One vector is turned by the same rotation once a step. Each row is the vector after some number of steps, and that number follows the row.
The counts run from 0 to 458.
[-12  -2  13  -5   3   2   3   0  11   0 -10 -20  12   1   6  -3  -5   0
  10   1  26 -10 -19 -18   6  20 -10 -15   4  17   1 -19]	433
[ -1 -19  -3  -7 -19  12  12   1 -10  35  -2  -6   8  15  14  13 -19  -7
   7   6  14 -16  -7  -7 -11 -11  -2  -2   4   2   5  13]	108
[ -2   8  -7  -3   4 -14   2 -11   1   8  -2 -30  -3  -3  16  21  10  -9
   4  21  16  -9 -14   3  15   1  -6   2  -8   6  27   0]	33
[  7   0  -4   4   5   2   3 -13  12  -5   3 -28   0  -3  -5  25   7   2
   5  12  22 -12 -20   9  13  17   4  -9 -10  14   6 -13]	121
[  3 -10  -6   4  15 -15  -3 -13   0   6   7  -5   9  20  -2   4   9  10
  12  18  17   7 -21  23  17  -8   2  -6  -2  -9  16  -8]	190
[ -3  -8  -5 -22   4 -20  -4 -10  -8  12  -3 -21  -4  13  -1   0   9   4
  -2  17  19  17 -14   1  10 -22  -1  -4  -2   5  18   3]	289
[ -9 -12  -1 -22  -1  -2   2   3  -2  19   9 -12  16   8  -5   5  -3  14
  27  16  -1  11 -11  14  -9 -13 -16  -1 -13  -1  11 -13]	127
[  9 -22   6   7   3   4  -8   0   9  10   2 -13  -3  21  18   2  -3  12
  13  -1  29  -7 -11 -14   3  11   1 -15  13   2 -13 -15]	301
[ -1 -15   8   2   0 -13  -8 -12   5   7  13 -20 -16  18  17   2  -8  17
  -9  16  21  10 -11 -10  12   1  16 -10  11  -3  -8 -12]	136
[-20  -8  10  -7  -1 -18   0   2  11   6   4 -20   7   2  21  -7  -5   2
  11  14  13   0  -9  -2   9  11  -7  -2   5   1   6 -29]	411
[  3  -8  -6   1  -5  13   8 -17   0  10 -14  -2   3  24  -7  13  -7  -9
   4   0  34 -13 -19  13   5  -6   6   0   5  15  -7   1]	175
[  0 -17   6   3 -14   6   6   0   8  14   0 -17  -2  14  20   7 -12   2
   2   2  24 -17  -4 -11  -3  16   7  -9   9   4 -16 -19]	173
[-11   2   8   7 -21   6  -2  -3  20  27  -9  -8  14   5   3   7 -19   6
  -5  17   6  -7 -11 -23   0   6   7  -6  -5   4 -12  -1]	111
[  8  -3  -9   8  13   6   1 -17   2   1   0   1  16  16 -18  14   0   4
  13   8  22  -6 -29  24  14  -3   4 -10  -5   4   6   1]	340
[  1  -7   4  -8  -1  17   8   2  -4  28   4 -14  12  -7 -10   9  -6 -12
  15  10  13 -23 -15 -10  -7   9 -13 -15  -6  13  12  10]	401
[ -5 -14  12 -11  12  11   3   1  -6  13   6 -12  22   4  -6  -7 -17   0
  18   3  15 -14 -16 -12   1   6 -12 -23   2   3  14   9]	214
[  7 -10   1   4  -3 -10 -11  -7  11   9  -4 -10   8  11 -13  -4   3  20
  -6  11  26  -2 -13 -19   8  15  12 -28   2   6  -8 -12]	81
[  2  -1  13  -7   9   4 -18  -5  10   8  -2 -31  -3   3   0  14   0  17
   9   2  14   7 -15 -25  -1   9  -4 -16  -5  11  -5  -5]	180
[  2  -2   1  13 -22  -1  -4   0  22  27  -4  -3  14   4   1  10 -10  12
  -4  15   8 -11  -9 -21   1  14  13 -13  -4   0 -15  -7]	426
[-10  -1   2  -9   4  16   8 -13   4   3   0 -19   6   7 -15  19  -9  -7
  15   6  16  -6 -22  21  -1   3  -6   6  -6  22  -7 -14]	435
[-15  -3   8 -18  14  -7  -8  -8   4  -2  -3 -28   5   6  -9   2   2   9
  14   6  20  13 -22   4  11  -1 -12  -5  -3  18   6 -21]	29
[ -9   0  -3  -1  -6 -13   7 -21   6  -2   3 -24  -9  11  17  14  -1  -2
  -6  18  22  -6 -15  14  18   0   7   7   2   3   7  -9]	414
[  9  -9  -4  12   1   6 -11  -9  12  16  -6   7   6  26 -14  14  -2  19
  11   6  20   8 -18  11   1  -5   8  -8  -1   0 -17 -10]	428
[ 16 -15  -6  -1  -1  13  -7  -1  -4  33   2  -1  -1  19 -11  16   1   8
  14   6  14   7 -12   0 -11 -19  -2 -10  -7  -1  -4   8]	17
[  0 -14   1  -3   1 -13  -4  -3   1  13   5 -23  -1  12  31  10  -2  17
  15  17   6   4  -6 -13   6  -4  -3  -8  -2 -15  19  -2]	257
[ -9 -10   7 -18   2  -5  -1   4   1  18  16 -17  24  -3  -4  -1 -15  15
  16  17  -8   3 -11 -10  -4   2 -11 -14 -14  -5  14  -2]	126
[-11   4  12   9  15 -13 -14 -12  21   5   6 -17   2   3  -7   1   4   9
   6  18  13   9 -25  -1  16  14   3 -10  -5   8  -3 -21]	374
[ -3  -6  -6 -18   2 -16   1  -4  -7   9  -4 -27  -6   5  11   6  15  -4
   8  13  20   4 -12   2  10  -7  -9   4  -5   8  27  -1]	161
[ 12 -17 -11 -16  -8  -4   1  -4  -3  14  -9 -19  -5  23  18  18   3  15
   9   3  23   9  -7  -3  -2 -11   0  -2  -1   4   3 -10]	106
[ 16   0  -7   9   4   1 -14  -8   2  24 -15   0  12  14 -14  14  13  11
  11   8  19   6 -21  -5   3 -12   1 -12 -11   5   7  10]	146
[-13 -10   0 -19  -5 -10  -5  -3  -8  35  -4  -5   1  16   0  -6  -6  -3
   2  15   8  17 -13  -4  -6 -28  -2   2   2   5   9  10]	72
[-13 -14  -2 -18  -1 -20  -4  -7   7   5   1 -19  -9  18   7  -7   2  12
   2  15  22  21 -13   3   8  -8   4   0   4   4  -4 -25]	7
[  3  -4   1  10  16  -9  -5 -16   8  -6  -6 -11  18  11  -6   6   3  12
   8  11  24 -11 -22  -6  22  13   5 -24  -3   2  14   0]	341
